128 stands for zero in the data rows.
Every row has a hidden score. How much higher is the second row's score than the first row's in each pair? 15 means about the same, 30 much higher and 0 much lower. The score is a weighted sum of the row's numbers plus the product of two more (or one squared), each taken from its middle value.
[138 143 152 142 147 123 130 146 109 126 133 130 135 114 137 128 103 137
 132 141 138]
[145 106 136 200 169 187 140  92 194  92  67 158 120 190 196 104 121 193
 159 194 148] -> 16
[119 112 109 105 102 121 127 121 137 137 137 116 126 129 106 132 153 106
 118 105 119]
[150 143 153 150 157 131 132 143 116 125 126 137 131 123 147 126  99 145
 136 151 141] -> 18
[114 121 119 107 104 112 121 131 125 133 140 119 132 117 106 131 144 104
 122 106 123]
[110 129 125 110 108 108 123 137 115 132 141 119 139 112 106 132 136 108
 119 108 128] -> 17
[121 141 143 123 125 109 122 148 108 127 139 126 139 108 118 132 116 120
 126 122 129]
[161 136 153 176 174 154 142 124 141 113 106 147 124 149 171 117  97 170
 147 175 144] -> 20
[123 141 145 127 129 109 123 147 105 128 139 127 137 107 122 130 114 123
 126 125 134]
[164 136 152 175 173 157 140 125 140 111 105 148 124 148 172 118  98 170
 149 174 142] -> 19
[125 140 144 128 129 111 125 149 105 124 138 127 140 109 122 131 112 123
 126 126 133]
[122 142 144 125 128 110 125 149 103 129 142 129 135 107 133 133 114 121
 125 124 131] -> 15
[127 145 148 131 135 114 126 148 106 124 137 130 139 109 127 130 107 128
 128 130 132]
[114 134 137 118 121 105 120 147 106 132 141 125 139 107 116 132 122 115
 123 117 129] -> 13
[126 102  95 108 107 139 131 102 154 138 130 117 113 147 115 129 164 109
 121 109 115]
[114 136 135 116 117 107 121 145 107 131 142 123 139 108 111 131 125 116
 119 114 129] -> 16
[153 145 154 157 164 136 138 140 121 106 121 138 129 129 151 124  97 151
 138 158 139]
[109 127 124 110 107 109 122 137 118 132 140 121 137 111 107 134 136 107
 120 106 126] -> 9
[123 141 141 123 126 109 122 146 106 130 137 128 138 107 116 132 117 121
 124 122 130]
[125 104  98 106 103 136 129 105 151 138 131 115 114 142 112 131 162 109
 121 108 116] -> 14
[131 144 148 134 139 112 128 149 106 128 136 132 138 111 129 128 108 130
 128 132 135]
[154 142 155 156 162 138 133 139 119 120 124 137 132 129 153 125  98 155
 137 157 139] -> 14
[151 144 154 155 160 132 132 141 118 119 124 137 130 125 149 126  98 148
 135 154 139]
[126 170 146 130 133 111 124 148 106 127 138 128 139 109 126 129 110 128
 129 128 136] -> 21
[110 130 127 111 108 109 121 139 116 134 140 121 140 110 107 132 133 109
 123 107 126]
[151 142 154 154 158 133 134 140 116 121 126 138 131 124 151 126  98 150
 137 153 138] -> 15
[124 143 145 127 131 111 124 148 106 130 138 127 138 108 123 129 111 125
 126 126 135]
[109 133 129 112 110 108 121 142 113 133 140 121 138 109 107 130 132 108
 120 111 126] -> 14
[161 132 152 177 176 159 141 124 143 109 103 149 124 152 175 118  98 172
 149 177 143]
[116 119 116 106 103 114 125 128 129 135 139 115 132 120 106 131 147 105
 120 107 122] -> 12
[132 154 149 134 139 119 125 147 105 127 136 130 138 110 131 130 106 133
 128 135 135]
[114 138 136 116 117 107 120 144 109 132 142 124 139 108 113 134 124 115
 123 114 129] -> 12
[151 144 154 155 160 132 134 141 119 121 125 139 129 127 150 124  97 149
 137 154 140]
[133  99  87 111 110 151 132  89 163 138 121 120 108 157 123 128 168 118
 123 116 112] -> 13
[121 106 103 104 104 129 128 112 143 136 133 115 121 135 109 132 158 106
 121 106 116]
[112 119 115 105 102 117 121 128 128 136 138 116 132 122 105 132 147 104
 118 105 119] -> 14
[109 130 130 111 111 108 121 142 112 132 140 122 136 108 108 133 132 110
 120 110 129]
[123 108 102 106 105 130 128 112 147 138 132 116 121 136 109 131 158 106
 120 106 116] -> 17
[108 129 127 109 109 108 120 142 117 133 142 123 138 112 106 136 135 109
 121 108 126]
[157 142 154 161 164 140 137 138 124 119 120 140 130 133 156 123  97 155
 140 160 138] -> 17
[115 118 113 107 105 116 121 125 132 135 137 116 130 122 106 132 150 104
 118 105 119]
[158 122 144 190 176 177 142 106 167 101  85 156 119 172 190 110 106 186
 156 189 146] -> 18
[113 129 129 113 111 107 120 142 110 130 141 122 138 110 108 134 132 110
 122 111 125]
[121 108 102 105 105 131 130 111 145 137 134 116 120 137 109 131 159 106
 120 106 117] -> 17
[157 142 154 160 164 142 135 137 124 120 120 143 129 132 155 123  96 156
 140 161 139]
[162 134 152 177 175 161 140 124 144 110 104 148 122 152 174 118  98 172
 149 176 142] -> 14
[128 104  95 107 106 140 129 101 153 139 129 116 115 145 115 131 164 111
 124 110 114]
[137 145 149 135 142 119 129 150 109 126 136 132 137 123 131 130 104 130
 127 135 135] -> 14
[139 144 151 141 148 121 129 146 106 127 134 135 134 114 135 130 104 139
 133 139 134]
[162 131 149 182 177 167 141 118 153 108  96 150 121 159 179 115 101 178
 150 182 145] -> 18
[117 138 138 119 121 106 121 145 107 126 139 123 140 108 113 132 120 116
 125 116 130]
[162 133 151 177 175 161 138 123 146 110 104 148 124 153 176 118  98 173
 148 177 143] -> 15
[109 123 120 107 107 111 123 133 121 133 139 119 133 115 105 134 141 106
 118 105 122]
[109 128 128 111 107 107 121 139 114 132 140 120 139 111 107 136 134 110
 120 108 126] -> 15
[111 134 131 113 112 106 123 143 109 132 139 121 139 112 109 131 128 109
 121 112 125]
[130  99  92 107 107 145 132  97 159 139 127 117 113 151 117 129 165 114
 121 113 113] -> 17
[147 146 153 147 154 129 132 143 113 125 131 134 131 123 145 128 100 144
 134 149 138]
[112 121 118 107 103 114 123 130 125 134 139 116 134 118 104 133 145 105
 118 106 126] -> 15
[111 136 133 115 117 107 118 144 106 132 140 124 138 109 110 132 125 112
 122 111 126]
[112 117 116 107 105 114 124 129 127 136 139 117 131 120 106 133 146 104
 121 105 122] -> 15
[127 144 145 128 134 112 124 152 106 129 137 128 137 109 125 131 109 128
 129 128 132]
[158 140 155 162 168 142 136 135 128 117 116 142 128 136 159 122  96 159
 140 164 139] -> 18
[157 124 145 192 177 176 142 108 167 103  85 155 120 171 188 110 106 186
 154 188 147]
[136  99  87 112 110 156 134  88 165 138 119 118 105 160 124 128 168 120
 123 117 113] -> 14
[150 141 153 148 156 129 132 140 112 122 127 136 134 122 143 126 100 145
 135 149 138]
[130 100  90 110 108 148 130  93 162 137 125 116 109 153 119 129 166 115
 124 113 113] -> 17
[113 122 120 109 104 112 123 131 122 135 142 118 132 116 107 133 142 107
 119 106 121]
[130 100  92 109 107 146 132  96 159 136 127 117 111 151 118 128 166 114
 120 112 114] -> 18
[126 110  68 135 137 193 135  54 183 127  75 144  77 196 168 115 161 176
 134 149 112]
[110 126 124 110 107 109 122 137 118 133 139 119 135 113 106 133 139 106
 119 107 124] -> 7
[144 146 152 144 152 126 131 144 113 124 131 135 134 119 139 129 100 140
 134 145 140]
[109 127 126 109 107 108 120 136 119 136 140 118 136 112 106 135 136 108
 120 108 126] -> 14
[157 140 155 163 165 141 136 136 125 118 119 144 129 134 158 123  97 156
 141 162 141]
[120 107 103 105 105 130 125 112 143 137 133 115 122 137 110 133 159 104
 120 107 116] -> 14
[112 133 133 114 116 107 119 144 111 131 139 122 138 108 110 132 126 111
 123 113 128]
[112 121 119 108 104 113 123 133 123 132 141 119 132 118 106 133 143 105
 121 104 123] -> 13
[135  97  79 117 116 166 136  76 176 136 111 122  98 173 135 124 169 131
 126 125 110]
[116 139 139 120 121 106 121 146 106 132 140 127 140 107 113 132 120 118
 123 117 130] -> 13
[110 127 125 109 107 110 122 138 116 132 139 119 134 114 106 130 138 107
 119 107 125]
[142 149 150 143 151 123 130 146 111 124 132 134 136 117 141 128 100 138
 134 143 137] -> 17
[133  98  86 112 112 156 134  85 168 138 117 120 103 162 125 127 169 121
 123 117 112]
[128 146 147 133 136 111 124 148 106 128 134 128 138 109 126 131 109 128
 129 129 132] -> 14
[124 106 101 106 104 131 129 110 148 137 133 116 122 138 110 133 159 106
 119 107 118]
[121 109 105 105 102 128 129 115 142 137 136 116 125 134 107 129 156 106
 119 106 119] -> 14
[162 138 153 171 171 151 139 128 136 114 111 147 126 144 169 122  97 167
 145 171 144]
[117 139 138 121 124 109 121 147 105 129 140 126 140 107 114 133 119 117
 125 118 130] -> 13
[127 103  96 106 105 140 131 101 155 137 122 116 117 146 113 132 165 108
 122 109 115]
[148 144 154 149 157 129 134 141 115 120 128 136 130 123 146 127  98 148
 136 149 140] -> 14
[121 142 144 125 127 110 129 147 105 128 139 129 139 108 121 132 112 122
 126 123 132]
[110 136 134 116 114 104 122 145 108 132 143 124 138 109 112 130 126 113
 121 112 128] -> 14
[155 143 154 164 165 140 134 136 123 119 121 141 127 133 157 125  96 157
 142 161 142]
[110 132 130 112 110 107 118 143 113 131 141 121 138 108 110 132 132 110
 120 111 126] -> 13
[109 126 125 111 107 108 121 138 116 131 141 121 137 112 107 135 136 109
 118 105 125]
[136  96  79 117 116 166 135  75 176 135 109 123  97 172 134 125 169 132
 126 124 112] -> 20
[161 132 150 181 178 165 141 118 150 108  98 152 122 158 179 115 100 177
 150 181 141]
[125 111  68 138 137 193 135  54 183 128  76 144  78 196 168 116 161 176
 135 149 112] -> 17
[125 144 143 126 130 109 124 150 106 129 138 130 139 108 125 134 112 123
 127 125 132]
[154 143 154 156 163 139 135 139 120 121 120 138 128 129 153 123  96 153
 139 158 140] -> 19
[130 144 148 131 136 115 124 148 105 128 137 131 136 109 125 129 110 130
 127 130 132]
[145 144 153 150 156 128 135 145 115 123 129 136 133 120 142 129 100 145
 135 148 137] -> 15
[110 122 121 106 103 112 123 133 124 132 137 118 133 115 105 131 141 104
 117 106 123]
[127 101  95 106 106 141 129 102 155 137 128 117 114 147 116 130 164 110
 122 110 113] -> 16
[158 141 155 167 168 146 137 132 127 115 114 144 129 138 162 122  96 162
 143 167 139]
[111 124 121 107 105 111 120 131 119 132 140 118 134 116 105 135 141 105
 120 106 123] -> 13
[120 141 140 118 122 107 122 148 105 132 142 123 139 106 136 133 116 117
 124 120 130]
[162 133 151 180 175 162 139 122 147 110 103 148 124 152 176 117  98 175
 147 178 143] -> 17
[109 124 121 107 104 109 121 134 123 131 140 117 136 115 107 132 141 104
 120 106 126]
[135  96  83 115 115 160 134  82 172 137 115 121 100 167 127 127 170 125
 125 121 112] -> 20
[110 125 123 110 105 109 121 135 119 133 140 118 136 114 105 132 138 106
 120 108 123]
[140 142 151 140 146 123 129 147 109 125 132 133 138 116 137 129 102 136
 132 141 137] -> 16
[121 108 104 107 103 128 126 115 140 137 134 118 123 134 108 130 157 104
 118 107 115]
[133  99  89 110 109 152 133  92 162 137 122 119 109 156 120 127 167 117
 123 114 112] -> 19
[147 144 153 148 155 128 132 144 112 125 130 137 134 122 142 127 100 145
 133 147 137]
[116 140 137 119 119 106 120 147 104 131 138 126 138 107 114 132 121 117
 122 116 130] -> 13
[114 116 115 107 103 116 123 127 132 134 139 116 131 122 105 134 148 103
 120 107 122]
[112 134 138 115 114 107 120 144 110 132 139 124 140 108 112 132 127 113
 124 112 128] -> 13
[135  98  76 120 121 174 137  69 181 133 102 128  92 179 142 123 170 142
 127 130 111]
[118 114 109 106 103 121 126 120 137 137 138 117 126 129 106 133 153 105
 120 106 119] -> 12
[161 137 153 173 173 155 140 127 138 113 108 147 124 147 170 118  97 168
 145 174 143]
[129 105  69 132 132 189 136  58 184 130  83 139  81 192 160 116 165 166
 133 144 112] -> 16
[161 131 150 182 176 167 142 118 152 108  96 151 122 158 181 112 100 178
 152 182 143]
[124 106  99 106 104 133 129 106 149 136 133 116 118 140 111 130 161 107
 122 108 115] -> 11
[126 111  68 135 136 194 135  54 183 128  76 143  77 196 168 115 161 176
 134 149 112]
[112 122 118 107 104 113 122 131 126 135 140 117 135 118 106 132 144 105
 121 104 124] -> 10
[116 139 140 121 121 106 123 146 105 132 138 126 141 106 116 134 118 118
 122 119 132]
[113 117 116 106 103 116 122 127 129 135 138 118 130 122 104 132 147 104
 118 105 121] -> 15
[115 115 114 106 103 118 124 124 133 134 137 115 128 126 107 134 150 103
 118 104 119]
[112 136 136 113 114 105 120 144 109 131 142 121 135 114 111 130 126 112
 122 112 125] -> 16
[127  99  95 108 106 141 132 102 155 138 127 119 117 147 113 129 163 109
 120 110 114]
[128 100  92 108 107 145 132  97 160 137 127 119 111 152 118 131 166 113
 122 112 114] -> 15
[122 107 102 106 102 130 127 110 148 137 135 115 122 137 108 130 160 107
 120 108 116]
[123 142 144 129 131 110 127 148 106 128 136 128 136 110 124 132 112 124
 128 116 130] -> 11
[109 126 125 110 107 103 120 136 117 133 139 121 137 113 107 134 138 106
 121 106 122]
[161 127 148 186 176 169 141 114 157 105  91 153 121 165 184 112 102 183
 152 185 144] -> 22
[121 142 143 125 127 108 123 149 106 129 138 127 139 106 119 132 115 123
 126 123 131]
[129  99  90 110 109 147 133  92 164 138 123 119 108 155 120 129 167 115
 123 113 113] -> 16
[125 110  68 135 137 193 135  54 182 127  76 144  77 196 168 115 161 176
 134 149 111]
[126 101  95 108 106 139 129 103 154 138 129 117 116 145 113 130 163 110
 122 109 116] -> 13
[135  98  80 115 116 166 135  78 174 135 110 124  98 171 133 126 170 131
 126 123 110]
[111 136 133 114 115 108 118 144 110 130 142 121 137 107 110 130 128 113
 122 112 126] -> 12
[112 131 132 113 113 111 122 142 111 130 140 122 137 109 110 131 129 110
 122 111 127]
[126 145 145 127 133 112 124 149 108 128 139 128 139 108 124 131 112 126
 128 127 124] -> 16
[129 143 147 134 136 115 127 149 106 127 138 129 136 110 127 129 108 129
 128 131 133]
[112 134 136 117 117 106 120 145 109 130 139 122 139 107 112 132 123 112
 123 115 130] -> 15
[122 143 144 126 131 110 125 147 104 128 141 126 140 108 122 132 113 125
 127 125 131]
[124 143 146 131 134 110 125 150 104 128 136 129 139 108 125 130 111 125
 128 128 133] -> 15
[125 107  99 105 103 136 129 108 149 139 132 116 117 140 111 131 160 107
 120 108 117]
[118 138 141 122 122 107 123 148 106 128 140 126 137 106 117 133 117 119
 123 120 133] -> 13
[116 139 139 120 123 107 123 147 106 127 142 127 136 106 115 134 120 119
 123 118 131]
[143 142 153 148 153 127 131 145 109 123 131 135 133 119 142 127 101 142
 133 147 137] -> 15
[114 133 135 132 113 105 120 145 109 133 140 125 139 105 110 134 127 113
 122 113 127]
[161 129 149 184 177 166 142 116 153 107  96 150 121 160 181 114 101 179
 150 182 143] -> 19
[146 142 154 149 155 128 132 144 112 124 127 136 132 121 144 125 100 145
 136 149 136]
[132  99  86 112 111 154 133  87 167 138 121 121 107 160 122 128 168 120
 124 116 111] -> 17
[134 144 150 135 144 118 127 147 109 125 134 136 134 114 132 129 104 132
 128 137 136]
[125 143 145 126 133 110 125 149 103 126 140 130 138 109 126 130 111 126
 126 129 132] -> 15
[128 143 145 132 137 113 126 149  93 129 135 128 139 110 127 131 109 130
 130 129 133]
[125 144 146 128 134 111 126 147 105 126 135 129 139 107 126 131 108 126
 128 126 135] -> 16
[110 134 130 112 111 107 123 141 115 129 141 122 138 109 108 133 131 110
 121 110 129]
[134  99  74 124 124 180 136  66 184 132  97 130  90 184 147 120 169 148
 130 134 110] -> 19
[109 130 128 110 110 105 122 142 113 134 142 121 137 110 109 131 132 110
 121 109 126]
[128 103  95 107 105 142 129 102 153 137 130 118 114 146 113 130 164 110
 121 111 112] -> 17
[115 115 114 104 104 118 125 126 129 138 124 117 131 123 105 132 149 101
 119 104 118]
[135  97  77 120 119 172 135  73 187 133 105 127  94 178 140 124 170 138
 127 128 110] -> 18
[123 141 142 125 127 108 121 148 104 131 138 127 140 107 121 131 115 123
 124 121 130]
[163 136 152 175 174 158 139 125 142 112 107 147 122 148 171 119  98 170
 147 174 141] -> 18
[121 110 103 105 103 128 126 113 147 137 133 117 123 135 110 133 159 106
 118 105 117]
[112 127 126 110 109 109 120 137 116 133 139 121 139 111 108 132 134 106
 122 108 127] -> 15
[113 121 118 106 103 113 122 130 125 133 138 118 132 120 104 132 144 104
 122 105 124]
[121 140 142 124 126 107 124 149 107 128 138 121 137 110 119 133 116 120
 128 122 134] -> 15
[153 146 154 159 165 139 135 138 121 118 121 140 129 130 156 125  97 153
 143 160 140]
[116 138 136 118 119 109 120 145 106 129 140 123 138 107 116 132 122 113
 122 115 130] -> 11
[115 138 137 117 118 107 121 145 110 130 140 122 139 107 114 133 124 115
 122 115 131]
[132  98  88 111 109 151 133  90 165 136 122 120 109 155 120 127 168 118
 123 116 112] -> 17
[111 122 118 105 102 113 121 129 126 136 139 118 133 117 107 134 144 105
 119 104 121]
[130 101  89 109 107 149 129  94 161 136 125 117 110 155 120 129 167 114
 121 114 112] -> 18
[110 135 135 116 116 102 121 144 107 130 139 120 139 108 110 133 124 114
 119 114 128]
[113 117 116 106 103 118 121 129 129 135 140 117 131 121 107 131 147 103
 123 105 120] -> 15
[161 136 153 174 174 156 139 126 140 113 106 146 125 147 173 117  97 171
 149 175 141]
[132  99  88 112 109 151 133  89 167 138 122 119 108 157 122 127 168 117
 123 116 113] -> 14
[112 119 117 104 104 113 124 129 128 135 139 117 133 119 106 132 145 105
 123 105 120]
[112 136 133 113 115 104 123 143 109 130 138 123 139 108 110 131 126 112
 121 113 126] -> 16
[123 142 145 126 132 112 125 149 104 125 138 127 137 109 122 132 112 124
 125 126 133]
[117 140 141 123 124 110 123 148 104 129 140 124 139 106 116 132 118 121
 124 121 129] -> 14
[153 140 153 154 159 135 136 141 115 122 125 138 132 126 150 125  98 149
 138 153 139]
[118 112 109 104 102 124 125 118 136 137 133 117 124 128 106 132 154 104
 118 106 118] -> 13
[123 143 144 124 131 108 126 150 105 129 137 129 138 106 123 131 114 123
 126 127 134]
[119 141 141 122 125 107 122 146 105 129 139 127 140 107 119 131 117 118
 126 122 131] -> 11
[110 130 129 113 110 106 120 141 113 129 141 122 136 110 107 133 133 110
 118 108 125]
[140 144 149 146 150 127 127 142 116 121 124 139 133 122 143 125  87 145
 132 146 118] -> 13
[132  99  88 111 109 152 133  90 164 137 122 118 107 158 122 128 168 118
 121 116 112]
[140 144 150 142 146 120 128 148 108 124 133 133 134 113 134 129 104 137
 131 140 134] -> 15
[127 144 146 131 132 112 125 148 105 129 139 129 137 110 123 131 111 125
 128 126 135]
[112 122 119 107 107 111 123 133 127 137 139 120 132 117 105 132 143 105
 123 105 124] -> 16
[119 137 141 122 125 109 121 148 105 129 140 128 139 106 116 132 118 121
 124 121 132]
[110 128 125 110 106 108 120 138 117 133 140 120 134 113 108 132 137 106
 122 107 124] -> 13
[110 134 132 113 112 105 119 143 109 133 140 122 140 110 110 132 129 111
 122 111 128]
[108 126 122 108 106 110 123 135 119 132 142 121 135 112 107 134 140 106
 119 106 123] -> 14
[108 127 128 110 108 108 120 140 117 131 141 121 136 110 107 132 134 109
 121 108 128]
[135  98  80 116 116 165 135  76 176 136 111 124  98 171 133 125 170 131
 125 124 112] -> 19
[117 141 140 119 119 107 121 146 107 133 140 126 141 108 117 132 119 117
 124 117 132]
[126 104  98 107 106 134 128 104 152 136 132 116 117 143 114 132 161 106
 120 108 115] -> 15
[115 137 136 116 117 106 121 145 111 132 141 124 138 107 111 131 125 115
 122 114 129]
[110 134 134 116 116 105 122 144 111 132 141 123 137 108 109 132 128 112
 123 113 128] -> 14
[136 144 149 137 142 116 128 147 108 124 135 132 137 113 134 127 103 133
 130 136 135]
[110 131 129 111 112 108 122 141 113 131 142 123 139 108 109 132 131 111
 117 110 127] -> 13
[131 144 148 134 135 116 129 148 103 125 137 131 137 110 129 128 106 131
 129 134 137]
[162 135 152 175 175 156 139 125 141 112 104 146 124 149 174 118  98 173
 149 175 143] -> 16
[114 139 138 120 122 105 123 148 107 129 140 127 140 106 115 133 120 118
 120 118 130]
[142 146 151 143 148 126 132 145 110 127 132 134 135 117 138 128 102 138
 132 141 137] -> 16
[134  97  82 115 115 163 135  79 174 137 114 122 100 170 130 125 169 128
 124 122 111]
[118 142 142 122 125 110 122 147 103 131 140 128 140 106 118 132 117 121
 125 122 132] -> 13
[134 100  73 124 125 179 136  64 181 133  96 132  87 185 148 121 169 150
 129 135 111]
[159 124 145 190 176 175 141 108 164 103  85 155 120 170 188 111 104 186
 153 188 146] -> 14
[132 102  72 127 128 184 136  61 183 131  92 134  86 188 153 120 167 155
 131 138 111]
[128 142 145 129 135 113 123 150 102 129 136 130 137 108 125 130 111 126
 127 128 135] -> 11
[152 144 154 154 159 134 131 142 117 120 125 140 130 128 151 124  97 149
 136 156 139]
[125 106  98 107 106 137 129 104 150 139 131 117 118 144 113 131 163 108
 122 108 113] -> 12
[126 111  68 135 137 193 135  54 183 127  76 144  78 196 168 115 161 177
 134 149 112]
[152 143 154 153 158 133 133 142 117 121 127 137 133 125 149 128  99 149
 136 154 139] -> 10
[128 133 131 115 115 108 122 141 113 130 138 124 138 109 111 132 128 115
 124 113 129]
[111 138 135 114  98 106 121 142 109 131 141 125 137 107 112 133 126 113
 124 111 131] -> 12
[110 140 136 119 119 106 119 145 109 159 137 126 139 107 115 131 123 117
 123 117 130]
[113 123 119 108 105 111 122 133 120 134 139 119 133 116 106 132 142 105
 122 106 124] -> 15
[118 139 139 121 121 106 123 149 106 128 140 126 138 107 116 134 121 119
 123 118 130]
[122 141 143 126 128 108 124 148 106 128 138 126 139 109 120 131 114 121
 128 122 133] -> 15
[159 126 147 187 178 172 141 111 161 105  90 153 121 167 186 112 104 183
 153 186 144]
[119 111 107 103 103 125 125 116 136 136 136 117 124 131 107 131 155 104
 121 106 118] -> 12
[127 141 145 130 134 114 126 149 104 127 136 130 137 107 124 132 110 127
 126 129 135]
[110 126 122 107 106 110 123 135 119 134 140 120 133 116 105 134 140 106
 120 107 124] -> 14
[132 145 148 131 138 114 128 149 107 127 135 131 136 110 127 129 108 130
 130 134 134]
[112 125 126 110 104 104 120 137 118 110 142 118 134 112 106 134 138 108
 120 106 123] -> 9
[122 141 143 127 130 109 126 149 102 128 140 131 138 109 122 133 113 124
 129 123 130]
[156 141 154 162 164 139 135 137 124 119 121 143 129 130 155 126  96 157
 139 160 140] -> 17
[123 105  99 105 105 136 129 107 149 138 133 118 118 139 112 131 161 107
 121 109 114]
[155 140 154 159 165 138 135 138 124 118 121 141 129 130 156 124  97 154
 139 158 139] -> 17
[119 106 104 105 102 128 127 113 146 137 134 114 121 135 109 133 158 106
 119 106 114]
[160 142 154 166 168 146 138 134 131 115 114 141 127 138 164 123  97 163
 142 166 142] -> 19
[145 108 136 203 169 186 140  93 192  93  67 157 120 189 196 104 121 193
 160 193 148]
[111 123 120 108 104 112 122 134 122 136 141 118 134 117 105 133 141 105
 120 107 123] -> 14
[130 141 146 130 135 113 124 148 105 127 138 129 138 110 125 130 110 128
 126 129 132]
[112 132 133 114 114 107 120 144 111 131 141 122 137 108 110 133 127 113
 123 113 127] -> 14
[126 110  68 135 137 194 136  54 182 127  76 144  77 196 168 115 161 177
 134 149 112]
[127 129 126 111 107 107 120 138 117 132 139 124 137 114 109 132 135 111
 121 109 126] -> 10
[109 128 127 110 108 107 122 140 116 134 140 121 138 112 107 134 133 109
 120 108 125]
[126 110  68 135 136 194 136  54 183 127  76 144  78 196 168 114 161 177
 134 149 112] -> 22
[134 143 151 138 144 117 129 148 108 126 135 133 136 114 133 131 104 134
 130 136 136]
[122 141 144 124 130 110 125 149 106 128 137 125 139 108 120 130 113 124
 125 124 133] -> 17
[111 133 133 114 113 107 120 143 110 132 139 122 142 109 109 133 129 112
 122 110 127]
[112 129 128 112 108 107 119 140 114 131 138 121 140 110 107 133 134 109
 119 108 126] -> 14
[161 129 148 185 178 167 143 115 156 107  94 152 121 162 183 114 101 181
 153 182 145]
[118 112 107 105 100 124 126 119 140 135 137 116 124 130 108 132 155 104
 122 106 119] -> 11
